One turning vector, and how many steps it has turned:
The counts run from 0 to 234.
[ 98 113 172 134 108 143 127 136 100 141 111  58 140  96 134 136 144 160
 120 102 141 114 118 128 144 115 152 134 109 175 114 136  97 160 168 178
 127 171 136 147  86 142 139 132 138  85 118 127 105 189  90 136 150  99
 135  79 115 111 137 144  83  91 119 154 156 173 119 134]
75
[125  73 149 137 123 146 121 106  96 126 115 136 138  78 140  97 132 151
 116 151  82 134 126 112 185  90  95 142 121 166 135 149  87 114 132 172
 117 157 140 140 124 115 156 120 153 110 174 172 116  76 183  94 142 127
 188 106 151 115 154 132 121 187 133 133 114 167 120 149]
191
[114 162  85 149 190 132 138 107 164 146 153 139 104 125 122  93 128  98
 126 137 121 105 144 165 134 114 131 164 117 138 121 127 140  90 154  91
 116 139 149  75 165 133 138 119 143 206 126 136 139  60 101  92 142 112
 140 153 150 123  90 104 153 165 148 139 103 110 118 156]
202
[ 91 108 107  98 120 132 107 149 109 104 130 162 121 137 121 159  84  61
 121  60 145 118  94 142 125 151  75 149 137 104 115 149 104 156 109 161
  90 134 130  94 110 159 147 108 169 140  92 146 101 158 110 153 146 150
  78 124 146 112 136 108 146 117 119 128 118 137 116 193]
142
[110 186 124 124 164 116 130 153 107 114 151 130 101 129 111 102 112 112
 154 135 164 134 140 134 103 156  98 141 123 142 100 128 177 130 162 103
 112 142 149 111 107 142 102 149 179 141 101 136 159 165  98 141 143 120
  94 153 149 135 141 111 136 118 175 178  69 105 107 174]
32
[146 145 116  96  87  96 186 116 111 153 151 180 122 144 144 146  99 100
 129 156 136  94 144  78 135 130 117 128 118 103  93 102 151 111  95 104
 139 107  62 151 127 102 142 116 105 113  86 143 103 143 130 100  91 168
 135 174 100 174 179 148 114 126 121 155 121 111 135 169]
221
[149 134 134 108 121 118 156 104 114 167 172 154 114 156 138 138 139 126
 124 129 168 140 150  45  94 129 113 126 191 128 120 116 187 133 106  88
 161 155  79  97 107 140 125 135 153 115 102 154 152 117 122 134 102 113
 135 161 147 155 154 118  93 178 159 164 106 104 118 134]
49
[104 158 129 174 143 118 145 160  91 162 115 124 132 131 125  96 135 146
 132 126 160 140 166 159 150 145 138 105 152 146 118 193 100 120 145 104
  97 101 168 149 147 100 121 158 118 120 129 143 114 155 103  81 172  96
 131  79 119 103 105 156 100 130  96 136 139 150 164 133]
71
[133 164 113 123 134 137 103 115 155 147 135 113 120 158 117 102 111 129
  99  94 138 160 124 166  76 116 133 126 165 113 119 125 105 138 108 110
 111 130 144 114 171 162 158 138 127 144 121 143 102 152 136 130 181 157
 124 141 101  81  90  95  98  98 144  69 187  93 130  64]
62
[151 143 127 121 111 114 148 146  87  89 111  92 126  95 138 137 103 127
 108 146 107 135  92 119  99  77 134 177 104 162 116  71 145 129 141 162
 155 179 116 136  91 155 131 125 136  93 128 165 145 143 169 122 126 182
 146 178 151 138 174  99 104 111 168 122 132 133  81 137]
17
[140 114 134 128  55 115 175 110  77 146 112 158 134 124 115 143 138 113
 129 160 137 138 130  70 181 130 133 146  99  95 126 136 168 105 157 142
 128 133 120 147  99  97 111 136 103 103  78 169  87 129 147 107 125 138
 185 147 119 176 153 182 117 145 104 145 134 128 153 146]
9
[121 110 141 128  79 164 128 107  93 185  87  83 148 105 122 122 137  89
 111  87 124 109 121 109 132 117 141 124 100 131  98 140 118 163 157 166
 110 149 110 136  94 131 149 122 115 106  70 146  70 180 101 128 143 118
 147 118  85 111 132 126  96  99 100 120 187 171 129 161]
182
[150 118 126 127 110 118 141 144  88  79 107  93 132 101 137 160 110 126
 109 135 104 137  75 137 112  83 125 188 105 171 124  81 127 115 133 179
 151 189 136 112  97 171 125 126 111 113 149 163 138 116 181 137 133 178
 140 154 164 150 162 114 102 117 156 122 128 131  92 131]
18
[135  97 142 129  56 129 178 132 107 129 129 128 150 126 159 193 131 100
 128 148 138 141  98  87 150 140 126 153 129 125 124 128 153 120 120 132
 164 133  95 143 115 108 134 130  70  84 110 136  87 111 133 134 109 145
 174 135 160 189 173 160 155 138 115 163 115 164 155 125]
223
[146 132 143  93 110 159 102  84 145 131  99 101 117  80 109  95 139  87
 117 134 110 120 122 136 137 110 158 128  83 114 114  96 141 136 179 128
 117 181 115 122 137 136 145 124 147 164 137 152  99 118 156 140 103 119
 161 186 100 114 120  78 135 138 158  93 158 129  59 158]
198
[143 109 147 118 130 165 128 100 169 129 121  49 126  81 147 131 133 110
 112 132  99 113  86 163 129 101 155 159 110 188 119  83 123 133 162 135
 165 181 117 112 137 153 145 122 120 150 148 134 115  98 105 160 108  91
 164 127 161 134 124  82 151 143 159 156 107 164  89 140]
92
[132 153 124 132 104 117 144 108 138 151 146 156 127 157 116  99 156 121
 117 151 175 152 168  71 117 140 147  88 180 102 145 161 147  96  96  54
 142 124 135 118 196 123 129 159  81 150 155 129 143  96 142 125 127 101
 148 149 131 117 101 132 118 190 135 130 145 108 141 107]
162
[126  85 169 140 119 160  94 154 125 112 137 107 149 122 166 173 160 127
 138  99 149 139 137  94 159 171  99 132 168 158 127 183 130 165 140 129
 136 134 126 111 102 121 132 119 142  76 142  88 135 152 113 160 131  83
 150  99 163 133 148 139 141 171 135 174 115 184 109 136]
150
[114 183 101 131 130 102 141 112 140 154 144 118 123 163  94 117 124 128
 103  90 160 136 124 152  69 105 148 115 149 113 116 109 103 120  83 113
 111 147 138 111 172 177 142 136 111 155 138 132 134 152 101 132 164 140
  92 123 113  86  83 102  93  95 128  84 180  94 136  81]
63
[125 123 117 112 101 182  78 129 120  78  97 119 122 125 111 119 129  51
 151 131 150 167 101 150 143 164 106 145 109  78 122 151 145 114 180 113
  81 136 166 121 125 145 137 156 147 148 112 142  95 131 156 132 144 134
 116 185 138 126 110 122 169 140 147 103 117 124  89 167]
27
[147 106  92 113  88 138 153 132  90 116 101 113 131 132 136 150  97  63
  97 135 111 130  71 131  95  86 127 178 133 116 113  94 164 114 113 143
 138 164 110 107  98 167 137 135 107 129  93 173 105 117 172 139 145 187
 135 186 156 138 146 108 117 129 149 101 143 126 109 127]
125
[111 172 129 122  84 114 155 183  86  72  95 104 121 116 111 128 119 103
 140 205 126 136 100 146 104 124 128 117 107 143 110 104 119 119 134 121
 133 154 163 158 155 127 110 190  99 107 160 158 137 162 152 132 103 173
 107 158 153 125 148 114 143 100 136 134 110 132 109 160]
131
[149 152 127 134 136  97 163 126 111 174 167 153 110 158 117 155 141 129
 112 112 183 118 158  47 109 130 136 136 178 136 129 132 183 133 108  90
 179 152 102  80 116 152 115 108 130 126 104 124 183 113  95 137 125 106
 138 139 133 159 121 121  81 172 142 166 116 110 112 127]
48
[ 89 119 138 113  95 121 178  87  87 170 131 139 116 142  81  71 128 122
 126 143 185 138 134 101 109 123 121 108 150 121 137 140 139 119 114 136
 106 149 144 133 120 143 128 185 149 147 104 218 111 151 101 131 143 128
 108 114 113 100 114 125 117 118 137 106 105  88 165 133]
66
[146 162 122 152 143 134 127 118 143 151 110 124 131  91 118  99 158 104
 136 154 115 118 174 113 155 136 174 103 120 152 128 146 137 102 173  78
 145 146 136 108 174 104 114 117 103 157 148 101 158  83 144  81 118  65
 167 141 126 133  87 122 122 200 118 156 151 170  97 150]
88
[161 165 150 122  97 120 134 127 142 111 138 108 124 153 141 111 141 171
 131 172 137 171 161 104  86 127 142  77 188 128 117 134 121 119 111  76
 151 113 134 165 181 101 133 174  86  78 178 132 139 159 168 115 114 131
 133 156 120 115 146 111 105 150 153 110 147 100 108  79]
56
[129 179  85 125 182 122 152 113 171 136 143 146 107 119 126  70 105  97
 137 147 115  89 143 166 119 112 118 150  98 137 118  96 126  96 147  78
 111 127 125 108 171 124 139 134 156 202 116 146 149  92 106  86 123 127
 128 158 135 122 121  92 140 145 161 145  94 107 116 176]
203
[ 91 160 135 154 100  92 147 132 109 166 134 146 135 139  91 106 153 163
 121 111 164 129 141 120 158 147 151 102 114 123 143 171  76 130 107 129
  98 122 167 143 175 105 135 125  93 131 136 116 112 150 103  90 148 117
 115  98  83 106  95 185  99  96  77 125 167 128 177 111]
178
[154 172 131 129 169 128  80 144 164 115 164 130 125 146 168 153 121 159
 132  83 119 125 168 113  98 133 110 120 170 155 103 134 109 153 104 107
 137 108 108 103 141 138 146  79 140  82 160  71 157 161 143 115 139 123
 129 136 126 114 150  99  90 147 144 142 152 124  70 114]
153
[106 122 168  91 103 102 159  75 159  95 156 132 116 108 101 114 136 136
 155 169 144 116 111 128 171 146 132 121  72 125 148 124 109 105 121 143
 137 164 144 128 180 107 152 154 142 161 161 158  99  91  97 149  94 101
 134 124 136 138 137 136 182 108 163 142  77  92 139 143]
99
[127 176 107 129 154 138  55 163 137  59 123 115 125 130 122 128 107 117
 153 106 128 161 120 183 112 165 114 148 114 108 111 149  96 133 150 115
  75 110 182 117 141 146 129 130 149 126 144  87 135 180 153 120 165 167
  88 152 123 104 110 113 131  94 138 105 150 117  99 128]
136
[125 174 105 111 134 107 123 160 114  72 124 180 119 131 125 115  79 120
 125 159  97 136 124 145 122 117 128 143 100 114 115 124  89  97 106 118
 103 115 163 128 174 130 122 136 117 151 171 139 153 110 207  92 138 189
 125 182 138 116 137 122 127 142 130  92 134  88  95 145]
22
[137 108 172 130  73  99 151 113 100  99 130 133 136 112 138 173 137 168
 127 159 134 140 108  82 179 136 116 134  92 130 147 125 135 115 112 177
 147 143 128 154 114 110 126 132 105  75 126 137  99 121 145 133 118 154
 176 130 135 189 169 186 124 118 127 144 133 132 154 112]
116
[156 156 146 112 126 159 131 101 140 135 100  81 136  90 137  90 153 104
 140 168  99 121 156 125 111 106 157 106 113 157 101 114 152 118 183  82
 152 149 107 141 136 110 142 141 142 144 130 136 148 112 136 115  99  84
 159 174 126 108 137  79 128 152 167 169 127 148  50 174]
90
[146  95 126 157  74 142 143 135 107 125 133 133 152 128 163 165 144 116
 127 145 140 147 109 108 164 157 110 169 140 128 130 147 156 110 130 122
 152 106 114 124 103 107 129 128  86  87 103 131  85  93 151 119 124 128
 199 135 150 184 148 171 159 168 107 156 122 158 173 100]
224
